128 stands for zero in the data rows.
Here are some points, each followed by its number:
[101 112 109 107 113  76 136  88 118 147 122 166 101 144  96 104  67 109
 107 124 128 124  99  95  85  97 109  99  89 116  90 156 118 125 125 120
  93 115 125 106 125 105 107  95 118 122 133 132 122 107 117  84] 0
[138 111 102 139 121 129 104 106 163 132  91 109 134  99 101 133 138 160
 104 138 117 123  83 142  96 132 128 128 189 104  78 123  95 113 165 112
 116 117 114 100 105 142 133 131 100 131 118  85 128 143 177 100] 1
[154 106  80 106 121 103 121  94 108 144  85 147 124 141 139 118 100 149
 109  96  67  52  58 125 102  94 124  91  90 122  69  99  98  87 121 122
  41 168  86 122 138  89 127  98 140 137 110  71 113 102  82 115] 2
[137 108  76  98  91  70  72  65 150 151 127 133 106 113 104 124 111 127
  87 141 113 139 121 166 149  90 140 121 112 127 132 124  60  99  91 128
  93  65 116 105  97 113 137 103 178 104  94 141  70  93 140 101] 3
[112 125 105 100 110  98 130  84 112 124 145 151 118 167  71 111 118  91
  96  89 108 107  83 159 123  71 139  94 111 173 105  90 107 136  90 103
  81  98 123 133 123  78 120  85  89 120  82 166 125  84 154 114] 4
[158 147 141 167 124 225 157 162 150 108  98 109 146  98 141 165 183 123
 162 163 162 177 154  90  95 159 109 130 168 170 178 139 135 158 196 141
 152 232  97  97 155 142 131 189  77 136 143 109 132 140 117 195] 5
[112 117 137  69 132 124 137  88 131  83 145 146 103 131 158 134  90 113
  99 118 173 129 101 157  87 131 101 180 117  84 109 133 167 115 121 120
 116  54 155 150  92 161  84 159 123 123 125 146 109 139 181 102] 6
[108  81 127  97 133  71 115 144 108 127  85 147 133 178 131 102  94 131
  97 135 102  94 144 118 143  83 124 136 123 143 119 126  92 119 138 118
  92 105 101 132 107  93  99  47 133 106 164 140 121 143 117 109] 7
[128 102 135  80 135 119 132 159  96 141 109  97 149 132 155 148  85 162
 155 162 152  81 122 109 158 104 123 131  79 151  80 157  71 124 161 106
  85 102 107 119 123 135 126  82 112 102  94 163 101 104  98 115] 8
[125 117 121 104 145 160 137 118 120 113 100 124 120 191 139 139  69  94
 145 130  84  95 100  69  75  96 101 101 117  92 125 146 148 117  87 159
 100 179 190  86 164 146 107 154 140 133  49  87 122  95  82 148] 9
[147 107 120 113 107  82 114  80 132 163 114 150 111 139 103 105  94 130
 118  91  88 112 102 128  94  92 119  98  83 110  81 129 131 118  77 138
  89 115 103 115 142  90 111  92 119 119 108  94 118 121 125 108] 10
[168 116 119 110 113  53 109  92 124 150 122 134 123 138 148 100  91 140
 127  98  68  94 122 160 143 117 129 103  80 130  76 123 182 116  68 142
  68 119 116 140 174 125 134  72 139 115 108 128 135 140  88 146] 11
[102 125 116 113 113 182 154 100 135 115 124 118 149  72 100 154 153 118
 113 140 129  88  47 134 111 146 106 114 109 108 137 111  78 111 176 110
 124 176 128 182 120 163 106 153 140 125 100  95 116 107 134 102] 12
[156 155 133 184 162 189 181 217 127 107 107 100 148 125 150 146 175 131
 198 160 151 190 178  80  99 169 101 196 185 159 186 152 154 143 175 129
 180 222 139  78 141 180 193 183  99 166 197  92 149 139 118 207] 13
[141 151  94 108 111 111 123  92  98 133 144 143 128 143 128 147 119 101
 112 127 156  77  92  88  83  95 105 108 104 124 102 122 114 138 130  93
 142 114  70 150 112  95 110  95 116 135 115 106 147 115 172 105] 14
Which point above is nearest to each new point, looking only along the 4 directions in which the numbered points spread most? Its number follows each.
[213 126 116 123 131 161 122  93 149 121 106 119 121 156 110 151 109 135
 133 118 135  91 122 116  86  95 116 111 114 115  66 105 163  94 121 106
 107 124 101 123 127 107  98 103 107 138 161  74 141 106 166 127] 14
[134  96 128  67 158  94 120 109 104  95 126 140 146 141  86 125 113  96
 126  92 101  83  82 152 171 105 192 111  88 168 107 111 102 120 109 132
 118 100 126 103 122 106 126  96 126 115  88 187 145  83 108 138] 0
[107 136  95 111  85  63  87  82 115 142 135 159 121 133 127 102  87 106
  85 130 140 136 136 134 125 106 106 125  91 110  96 132  95 116  75 123
  86  75 103 130 119  75 121 100 128 113 129 121 101 115 126  98] 4
[110 152  69 116  98  80 102  62 109 172 158 182 132 129 122 144  92 121
  82 134 115 136 102 189 134 126 125 116 117 113 102 133  89 120 111 125
  70 136 105 130 133  59 142 150 180 148 121 119 107 109  97  79] 4
[144 137 128 105 143  87  80 104 137 129 182 117  65 118 106 130  87 107
  84  55 165 134  48 114 160 158 152 123 142 144 152 150 107 149 122 108
 165 121 191 153  70 111  52 111 180 111 125 114 140 156 175 110] 14
[143 129 113 147 117 137 123  72 166 153  96 155 127 132 120 136 134 173
  85 106 135  87 127 113  94  51 108 116 203 119  90 120 163  84 117 118
 131  92 100  98 117 122 125 133 114 109 163 106 148 103 205  87] 14
[111 156 109 120  88  74 113 123 134 126 127 151 129 142 156 104  91 110
 103 146 138 101 143 135 144  88 112 104  94 111  89 126 118 129  59 126
 105  72 109 168 136  72 127  81 118 114 132 123 115 151 119 116] 0
[ 89 118 108 120  96 107 140 140 120 132 116 153 117 116 104 113  99 127
 123 141  94 114 106 103  80 124  91 126 103 119 103 123  78 114 118 122
 110 119 120 130 127 131 121  92 123 105 105 121 103  83 110  98] 14
[122 122 143  73 132 113 172  84 134 102  89 160  75 150 189 126  88  93
 134  85 147 113 108 130 103 136 107  94  59 103 151 143 179  82 157 138
 135  92 210 135  69 205  96 145 125  96 169 184 104 169 147  65] 6
[ 96 120  99  79 133  82 110 101 109 146 112 125  94 145 112 111  76 111
  90 122 103 102 107 114  93  85 138 125  85 136  82 130 107 114 117 125
 115 107 148 116 125 107  92  79 125 131 105 128 145  87 131 112] 0
[104 171 115 120  82  98  90  88 125 144 128 130 135 142 134 112 108 106
  93 112 131 107 124 132 152 114 123 132  80 117  89  91  86 110 115 110
  91  66 126 149  97  74 130  97 108 141 125 129 115 114 157 101] 3
[135 130 125 104 131  61 101 103 117 139 155 131 138 138 126  99 102 119
 118  78  89  93 100 175 146 118 129  84  84 116  91 118 137 113  61  95
  88  95 128 139 135  89 127  99 135 128  63 151 129 122  96 129] 10
[ 89 110 131  89 108  71 103  89 110 127 132 126 106 132  85 101  93  97
  80 103 113 105  88 127 113 121 127  97  98 131 108 119  94 124 108 103
 112  84 125 110 108  99  99  89 117 122 109 145 121 123 145 100] 4
[105 178  93 138 127  55 115  73 132 191 112 114 126 173 137  99 148 137
 111 106 110 111 163 209 149 106 129 116  99 109  89 142 157 102  89 123
 125  76 135 159 131  69 162  77 148 131 142 143 164 120 133 136] 7
[ 67 119 135 107 138  85 124 136 135 130 133 125 136 131 109 115  81 145
 114 148 136 127 117 109 129 105 118  89  88 124  74 117 132 124  97  97
  88 115 115 146 118 115 118  72 136 118 114 142 110 151  82 114] 0
[ 88 110 137  86 119  85  91 119 114 104 139 122 131 119 112 103 101 106
 107 114 108  81 102 137 144 132 135 115  94 125 111 101  94 134  92 117
 109  78 125 131  96  88 131  70 120 129  85 170 140 129 112 112] 4
[141 180 171 172 140 255 137 176  63 151 193 101 152 106 132 228 207 128
 152 253 202 148 154 117 103 194 192 134 208 134 199 144 188 138 216 197
 155 247 177 174 124 229 108 255 113 137 150  79 171 165 168 155] 5
[136 137 112 113 100  61  95 111 130 165 153 121 115 131 134  98 131 124
 115 101  73 100 125 188 159 108 133  92 103 115  92 109 140 115  71 113
  98 101 130 145 156  69 131  93 150 107 106 146 116 141 101 121] 10
[100  94 134 125  86 109 173 159 126 142 147 137 120  93 107 125 108 128
 139 130 118 138 105 101  94 133  96 129  81  93 125 148  88 124 119 116
 160 100 156 190 115 146 115 105 171 106  62 156  77 114  78  95] 14
[ 94  86 163  64 185 115  87 136 151 108 149 121 125 155  84 142 102 114
 118 111  72  79 110 203 238 143 246 128 105 178 157 120  87 133  95 116
 134  43 167 113 113 121 123  89 186  93  90 228 197 148 153 149] 7
[ 78 114 164 112  85 104  98 142 156 120 164 159 114 164  87 116 127  85
 109 105 135 111 103 157 170 140 166 102 134 132 142 121  93 145 105 115
 143  75 159 132 113  90 137  90 169 115  72 211 143 163 113  95] 3
[ 93 106 141 107  67  93 123 115 126 104 121 158 104 106 128 111 120 125
 107 145 153 130 143 114 118 147 101 160  98 100 109 118  92 116 115 111
 117  53  92 159  75 117 125 117 136 122 126 162  90 167 145 110] 3
[217  79 122 112 171 126 122  79 165 156 127 124 119 102 155 147 114 166
 152 151  51  77 116 133 154 132 147 125 105 173  81 130 177  79 100 159
 103 144  94 137 174 130 134 125 132 169 115 136 144 169 119 166] 8
[118 123 126 137 117  92 164  89 155 157 198 171 112 120  90 146  51 116
  81 112 146 177 126 169 116 173  99 149 131 110  99 197 123 134 142 101
 132 105 159 162 106  92 125 106 185 116 141 168 125 138 116 120] 6
[168  87  96 108 143 124 134  86  93 158  81 184 113 153 120 194  87 133
  82 113 111 130 125 120 114  63 105 120 125  86  72  62 214  90 136 128
 121 142 104 137 109 162  59 115 154 108 145 127 148 129 189  92] 0
[110 121 127  62  95  79  68  67 125 115 110 135  96 153  98 107 124 118
  74  92 128 106 103 122 139 122 167 112 114 142 148 103  78 140  91 117
 118  35 128 109 103 124 109 121 159 109  76 162 116 125 170 104] 3
[119 181 121 120  91  82 120 108 135 154 195 135 153 139 114 115 129  98
 113 117 114 121 127 203 163 107 118  80  99 135 103 129 136 161  89  96
 127 100 136 189 157  56 138  98 123 127  87 170 117 159 111 100] 0
